In the data rows, 128 means zero.
Some points:
[159  99 101  98 182 138 161 148 188 169 149 105  61 149 162 171 143 116
 181 162 179 166  72 169 105 124 196 174 120  86 130 140 223 128 131 132
 140  91 224 119 143 124  94 162  85 108 129 133]
[140 118  78  77 175 107 158  87 117 151  89 145 147 196 107 138 120 123
 189 152 129 174 128 131 162 159 132 137 116 193 202 150 109 120 135 115
 130 186 140 202 131 110 118 169 197 135 119  95]
[121 145  88 255 123 125 193 178 138 131 166 162 111 107 188  86 101 161
 176 114 139 128 107 109 129 169 132 157 129 129 177 124  83 185 128 153
 181 161  82  28 131  40  96 185 172 131 198 138]
[135  97 168 114  96  95 103 147 150 177  10 113 109  95 156 198 189 153
  71 219  83 175 112 138 117 162  70  64 102 120  49  59 119 146 166  92
 125 151  69 172 166  93 184 137 107 241 216  32]
[133  97 177 157 116 129  75 108  94 104 127 198 103  98  58 159 115 100
 155 164 163 118 172 153 139 194 199  95 163  89 127  78  98 143 105  48
 138 128  77 149 113  78 163  93 138 136  89 181]
[100 123 128 119  68 138  85 186  72 117  77 168 131 106 225 152 134 156
 109  33  48 163 103  92  77  39  44  92 149  65 104 233  60  96 172 146
 172 169 139  55 105 157  97 150  99 180 167  89]
[174 129 110 129 161 153 189  80  86  82 115 165 127 150 145  52 118  92
  59 136  62  96  50 103 150 162 157 117 164  88 146 156 127  98  86 150
 111 110 107 139 197 139  94  93  71 156 136 140]
[111 145 190  80 115 106 148 162 222 112 110 122 122  79 103 160  72 114
  48 118  59 187  84 153 125 161 113 141  78 130 146  93 130  88 111  47
  59 161 129 112 115 174 161 167 177 166 150 174]
[143  35 145  86 107  71 156 208 106 130 141  59  73 137 102 177 131 168
 116  11 150  34 200 152 179 136 142 156  28 118  98 104 125 137 120 188
 133 225 141 124 134 157 111 105 118 102  90 175]
[ 18 194 115  99  91 116 107  77  92 132 140  34 147 126 119 149 128 101
  76  88 117 139 158 192 156  64  67  78 104 149  38 157 174 159 171  55
 213 130  79 133 205 122 161 150 125 110 103  60]
[107 101 133 243 163 125  90  69 117  75 203 142 176  37 129  90  99  33
  90 170 128  55 157 145 113 130 122  78 136  95 153 102  77  97 124 148
 104 137 138  96 181 142 163  38 185 112  85  83]
[ 53 153 149 117  42 133  67  71 124 168 164 118 182 136 163 171 134 174
 128 177 176 165 110 189 174  61 137  36 134  29  55 135 154 151 188 155
  96  99  40 173 129 156 169 108 174 204 251 152]
[158 120 140  80  88 147  96 150 143 104 118 122 134 124  49  98 159 136
 208 166 156 126 134 124 107 131 130 219  67 145  98 175 133 105 138 116
 142 141 134  64 133  93  81  82 171 184  62 157]
[100 102 162 116 206 165 108 139 101  90  45 132  99  97 147 142  99 151
 108  74 221  96 118 154  18 242 119 160 113 158 199 154 166 134 136  88
 114 156  88 198 114 146 168 148 126 126 133 165]
[ 78 119 144 110 186 134  86  88  66 170  97 138  94 121  23 117 147 192
 154  80  60 130 192 145 137 159  96 182 161 147  82 186 203 130 122 105
 124  75 183 112 146 163 147 255 131 122 116 153]
[ 39 134 175 142 193 161 135 155  76 157 150 183 159 130  71 105 117  49
 186 160 139  60 182 133 117 127 183 115 166 108 155   5 169 130 114 196
 171 200  42 181 107 155 118  27 111 114 165 139]
[185 127  31 120 187 192 130  99 127 160 212  91 148 116 113 168 105 114
 103 187 138 145  92  16 114 194  99 179 121  76 160  95 109 138 123  47
  93 150 133 151  52  48  70 171 116 127 137 171]
[ 83 141 130 123 120  74 183 195 136 112  50  78 115 182 232 168 160 123
 161 164 216 155 132 135 196 114  65  82  96 125  79 103  76  97  70  76
 118  84 169 142 159 161 177 105 157 172 157 111]
[102 219 125 114  79 132  68 163 181 182  69 102 102 140 137  83  96 136
  97 137 135  95 121  93  99  82 135  91 161 119 205 178 141 134  83 161
 112 112 157 186 176 114 100 200 145 115  78 130]
[130 158  83 117 141 180  93 105 162 114  84  69  84  87  95  47  81  87
 170  76 134 139 127 103 169 222  86  64  81  78 158  82 101  61 147  98
 161  90 130  90 118  95 133  90 146  88 208 158]
[124 147 134 126  78 102 114  66  79 174 221 100 109 136 219  96  90  88
  52 137 107 114 185 106  68 182 124 115 226 146 120 148  88 103 129 159
 119 128 145  75 136 143 176  53 129 100 117 176]
[102 175 115 192 135  78  15 157  90 117 128  61 172 189 176 133 165 100
  82  95  78 150 129 174 190  96 143 150 142 148 122 121 138 118 140 105
  68  61 104 137 130 126 125 131 162  79 209  87]
[ 93 141 172 112 138 126  98   7 104   0 133 100  24 102 100 152 159 107
 154 167 128 105 145 192  85 141 131 178 119 180 137  86 180 135  89 201
  94 105  91 132 131 185 171 167  63 113 138 182]
[119  88 173 146 162 176 138 133 132 106 117  42 199 116 140 149 174 159
 158  57 115 152 153  32 112  81 211 124 142 152 149 128 204 177 117 167
 179 102 136 114 129 117  64 129 156 156  68 127]
[142 147 167 122 115 168 162 137 140  44 169 152 165 199 156 145 136 157
 126 167 132 154 158 203  89 165 101  50 198 110 142 151 114 115  81 105
 138  68 137 155 143  71 157 134 152 114 185  44]
[217 145 150 100 148  86 118 136 101 138 144 118 177 112 103  95  91 127
 171 102 129 151 157 120 135  86 145 180 114  81 148 191 150 241 128 150
 189 164 175  87  68 190 178 139  63 163  88 155]
[126  96  73 151 117 121 147 210 177 110 148 141 166  78 152 116 183 170
 139 170 107 160  68  95 173 178  62 168 168 159 187 199 156 137 115 140
 118 124 183 194 103 118 107 116 102  66  96 149]
[ 81  93 192 114  76  83 121  59 157 175 158 159 112 157 163 132 131 136
 138 191 114  63 102 108 154  61  98  57 122 167  24 149 121 124 114  90
 164 101  93 187 102 143 100 112 175 116 181  72]
[109 134 185 103 137 129 141 187 125 136 131 156 148 201 188 173  72 139
 154  78 117 182  57  81 157  86  94 170 121 112  92  92  61 191 201 139
  81 112 172 124 117 102  96 131 158  94  51 122]
[193  59 112 123 145  62 153 220 126 157  96  68  92 116  82  61 128 136
 174 113 151 162  89  98  69  60  79 106 163 127 102 164  83 119 101 156
  74 114  56  89 117 104 143 202  99 105 107 155]
[170 194 152 145 131  72 150 117  78  91 185 189 118  46  86 120 124 154
 121 149 117 167 112 167  93 131 182 113 104 167 122  95 122  42  64 139
 102 115 208 175  95  66 124  81 114 141 178 111]
[196 148 145 115 131 141 155 102 168 107  59 136 104 133 102 172 154 137
 149 127 118  66 126 123 106 144 179 255 168 128  88 123  63  99 170 144
 200 174 174 154 106 225 209 166 139 107  67 107]
[109 128  80  89 192 151 126 131 186 154 127 188  84 123 106 113  96 182
 105  70 132 137 171 113 167  68 138 170 105 176 152  97  93 200 117 139
 103 109  95 103 109  88 165  80  91 137 105 128]
[136  76 133 151  88 192 178 102 129 112 103 179 167 159  76 113 154 151
  75 163 227 157 104 109 152  64 151 109 116 144  99 103 200 120  87 182
  83 174 148  44 124 138  93  68 155  34  74 107]
[155 142  46 138 106 122 212 151  97 191 130 174  95 137 104 137 158  66
 108  90 120  67 156 190 115  84 168 124 123 165 171 141 170 209 150 148
 176  96  96 111  90  96 127 150 143 150  59 112]
[187 174 107 198 131 194 100 135 208 150 193 172 173 180 133 155  79 102
 121 140  72 101 133  82 121 145 107  59 109 199  81 138 174 115 142 152
  74 114 138 164 127 152 104 105  78 127  97 118]
[152 130 129 113  77  98 145  51 108 121 135 142 156 146 107 108 155 143
 168 135 133  87 141  94 159 128 182 182 117 113 199 129 153  29 227 101
 103 157  87  11 147 159 115 148  20 141  66  83]
[181  91  26 124 119 142 161 146 162 147 170 143 176 121 148  61 166 131
  83 130 133 144 126 148 136 133 145 119 120 141 169 100  15 112 122 133
 164  94 227 183 137 172   6 105 115  93 186 193]
These points spread out most along one direction. Take the direction at right angles to it along which they spread out most. Go by this last direction. How many in every 100 of the points above lie lower along it than each point below? Round to a whole number. More than half of the points above lie lower than the first one.
[ 18 194 115  99  91 116 107  77  92 132 140  34 147 126 119 149 128 101
  76  88 117 139 158 192 156  64  67  78 104 149  38 157 174 159 171  55
 213 130  79 133 205 122 161 150 125 110 103  60] 68
[111 145 190  80 115 106 148 162 222 112 110 122 122  79 103 160  72 114
  48 118  59 187  84 153 125 161 113 141  78 130 146  93 130  88 111  47
  59 161 129 112 115 174 161 167 177 166 150 174] 58
[187 174 107 198 131 194 100 135 208 150 193 172 173 180 133 155  79 102
 121 140  72 101 133  82 121 145 107  59 109 199  81 138 174 115 142 152
  74 114 138 164 127 152 104 105  78 127  97 118] 24
[126  96  73 151 117 121 147 210 177 110 148 141 166  78 152 116 183 170
 139 170 107 160  68  95 173 178  62 168 168 159 187 199 156 137 115 140
 118 124 183 194 103 118 107 116 102  66  96 149] 66
[136  76 133 151  88 192 178 102 129 112 103 179 167 159  76 113 154 151
  75 163 227 157 104 109 152  64 151 109 116 144  99 103 200 120  87 182
  83 174 148  44 124 138  93  68 155  34  74 107] 26
[143  35 145  86 107  71 156 208 106 130 141  59  73 137 102 177 131 168
 116  11 150  34 200 152 179 136 142 156  28 118  98 104 125 137 120 188
 133 225 141 124 134 157 111 105 118 102  90 175] 82
[124 147 134 126  78 102 114  66  79 174 221 100 109 136 219  96  90  88
  52 137 107 114 185 106  68 182 124 115 226 146 120 148  88 103 129 159
 119 128 145  75 136 143 176  53 129 100 117 176] 13
[140 118  78  77 175 107 158  87 117 151  89 145 147 196 107 138 120 123
 189 152 129 174 128 131 162 159 132 137 116 193 202 150 109 120 135 115
 130 186 140 202 131 110 118 169 197 135 119  95] 55
[196 148 145 115 131 141 155 102 168 107  59 136 104 133 102 172 154 137
 149 127 118  66 126 123 106 144 179 255 168 128  88 123  63  99 170 144
 200 174 174 154 106 225 209 166 139 107  67 107] 63
[193  59 112 123 145  62 153 220 126 157  96  68  92 116  82  61 128 136
 174 113 151 162  89  98  69  60  79 106 163 127 102 164  83 119 101 156
  74 114  56  89 117 104 143 202  99 105 107 155] 92
